grid =
array([[120, 129, 121, 138, 126, 128, 142, 129, 128],
       [102, 125, 115, 149, 114, 132, 153, 128, 133],
       [119, 127, 124, 136, 123, 129, 138, 128, 130],
       [104, 126, 117, 148, 115, 131, 153, 128, 132],
       [123, 127, 125, 132, 125, 129, 133, 128, 129],
       [111, 126, 120, 142, 119, 131, 145, 128, 131],
       [111, 125, 123, 140, 117, 132, 140, 127, 132],
       [114, 126, 119, 138, 121, 132, 140, 128, 131],
       [106, 126, 115, 148, 117, 131, 153, 128, 132],
       [101, 125, 115, 150, 114, 132, 155, 128, 133]])
grid[-10,-9]: 120
grid[5]: [111, 126, 120, 142, 119, 131, 145, 128, 131]
grid[:, -6]: [138, 149, 136, 148, 132, 142, 140, 138, 148, 150]
grid[-10,3]: 138
grid[4,-7]: 125
grid[-9,-4]: 132
grid[7,2]: 119
grid[2]: [119, 127, 124, 136, 123, 129, 138, 128, 130]
grid[1,6]: 153
grid[2,-1]: 130
grid[-7,0]: 104
grid[-4,2]: 123
grid[2,-6]: 136
grid[:, 7]: [129, 128, 128, 128, 128, 128, 127, 128, 128, 128]
grid[7,6]: 140
grid[-8,-7]: 124
grid[7,4]: 121
grid[-2,1]: 126
grid[3]: [104, 126, 117, 148, 115, 131, 153, 128, 132]
grid[8,8]: 132
grid[5,-3]: 145
grid[0,-4]: 128
grid[:, -3]: [142, 153, 138, 153, 133, 145, 140, 140, 153, 155]
grid[:, -7]: [121, 115, 124, 117, 125, 120, 123, 119, 115, 115]
grid[3,-8]: 126
grid[-10,-2]: 129
grid[:, 8]: [128, 133, 130, 132, 129, 131, 132, 131, 132, 133]
grid[-5,-4]: 131
grid[-1,-7]: 115
grid[-2,-7]: 115
grid[0,4]: 126
grid[-10,-1]: 128
grid[6,-3]: 140
grid[-4,-1]: 132
grid[-9,2]: 115

W =
[[108, 114, 139, 138, 106, 131, 142, 108, 103, 141, 131, 105, 148, 107],
 [138, 123, 131, 123, 126, 127, 134, 131, 132, 143, 124, 133, 128, 115],
 [115, 121, 124, 139, 109, 134, 124, 114, 109, 135, 135, 106, 137, 113],
 [130, 135, 122, 131, 143, 133, 112, 134, 143, 114, 130, 148, 115, 140],
 [127, 131, 123, 130, 121, 130, 123, 124, 125, 130, 129, 122, 123, 125],
 [119, 101, 106, 142, 119, 140, 108, 120, 115, 125, 135, 116, 122, 112],
 [132, 131, 128, 128, 131, 132, 124, 130, 131, 128, 127, 131, 124, 128],
 [116, 131, 132, 134, 124, 132, 129, 119, 122, 122, 127, 123, 128, 132],
 [123, 142, 130, 131, 129, 128, 124, 126, 131, 115, 129, 129, 121, 144],
 [123, 134, 113, 137, 130, 133, 107, 126, 132, 115, 136, 131, 116, 138],
 [141, 110, 117, 124, 134, 131, 123, 137, 126, 133, 125, 128, 123, 119],
 [122, 102, 110, 138, 111, 136, 116, 119, 109, 140, 137, 107, 134, 101]]
Rows and columns are counted from 0.
(0, 0) = 108
(1, 13) = 115
(5, 13) = 112
(2, 8) = 109
(5, 10) = 135
(11, 13) = 101
(7, 2) = 132
(5, 2) = 106
(7, 6) = 129
(2, 1) = 121
(9, 5) = 133
(7, 1) = 131
(3, 6) = 112
(8, 9) = 115
(4, 10) = 129
(0, 1) = 114
(6, 5) = 132
(3, 8) = 143
(9, 0) = 123
(5, 1) = 101
(10, 4) = 134
(8, 10) = 129
(11, 1) = 102
(7, 9) = 122
(8, 12) = 121
(5, 5) = 140
(10, 7) = 137
(11, 5) = 136
(2, 5) = 134
(9, 10) = 136
(7, 12) = 128
(3, 4) = 143
(10, 10) = 125
(8, 7) = 126
(11, 11) = 107

X =
[[143 135 106 127 149 149 138]
 [123 145 129 119 115 120 139]
 [124 140 138 117 116 111 144]
 [149 133 107 124 151 146 141]
 [113 124 147 141 105 110 115]]
Rows and columns are counted from 0.
row 0 col 0 -> 143
row 2 col 1 -> 140
row 2 col 3 -> 117
row 3 col 0 -> 149
row 1 col 4 -> 115
row 1 col 3 -> 119
row 3 col 2 -> 107
row 2 col 5 -> 111
row 0 col 5 -> 149
row 1 col 2 -> 129

a =
[[119, 133, 114, 138, 136, 138, 143, 107],
 [122, 130, 116, 132, 136, 129, 127, 107],
 [136, 143, 138, 113, 118, 145, 140, 136],
 [115, 126, 122, 115, 138, 134, 149, 110],
 [130, 131, 137, 115, 123, 144, 140, 143],
 [143, 146, 136, 126, 125, 148, 131, 138],
 [144, 141, 137, 129, 131, 148, 131, 140],
 [127, 133, 134, 120, 122, 147, 139, 146],
 [130, 118, 127, 126, 114, 121, 119, 132],
 [134, 124, 133, 130, 117, 119, 124, 130],
 [139, 139, 118, 132, 130, 129, 137, 112],
 [131, 127, 123, 130, 123, 116, 120, 120],
 [132, 126, 147, 113, 112, 128, 138, 145],
 [126, 121, 115, 139, 139, 138, 133, 123]]
Rows and columns are counted from 0.
(0, 0) -> 119
(5, 7) -> 138
(6, 6) -> 131
(2, 7) -> 136
(4, 3) -> 115
(11, 4) -> 123
(6, 4) -> 131
(10, 0) -> 139
(9, 6) -> 124
(7, 5) -> 147
(12, 2) -> 147
(7, 7) -> 146
(5, 5) -> 148
(7, 0) -> 127
(3, 1) -> 126
(5, 4) -> 125
(5, 0) -> 143
(9, 5) -> 119
(7, 6) -> 139
(10, 2) -> 118
(11, 0) -> 131
(6, 0) -> 144
(1, 7) -> 107
(2, 1) -> 143
(1, 5) -> 129
(11, 1) -> 127
(10, 7) -> 112
(0, 1) -> 133
(11, 2) -> 123
(3, 7) -> 110
(12, 5) -> 128
(5, 2) -> 136
(6, 5) -> 148
(12, 3) -> 113
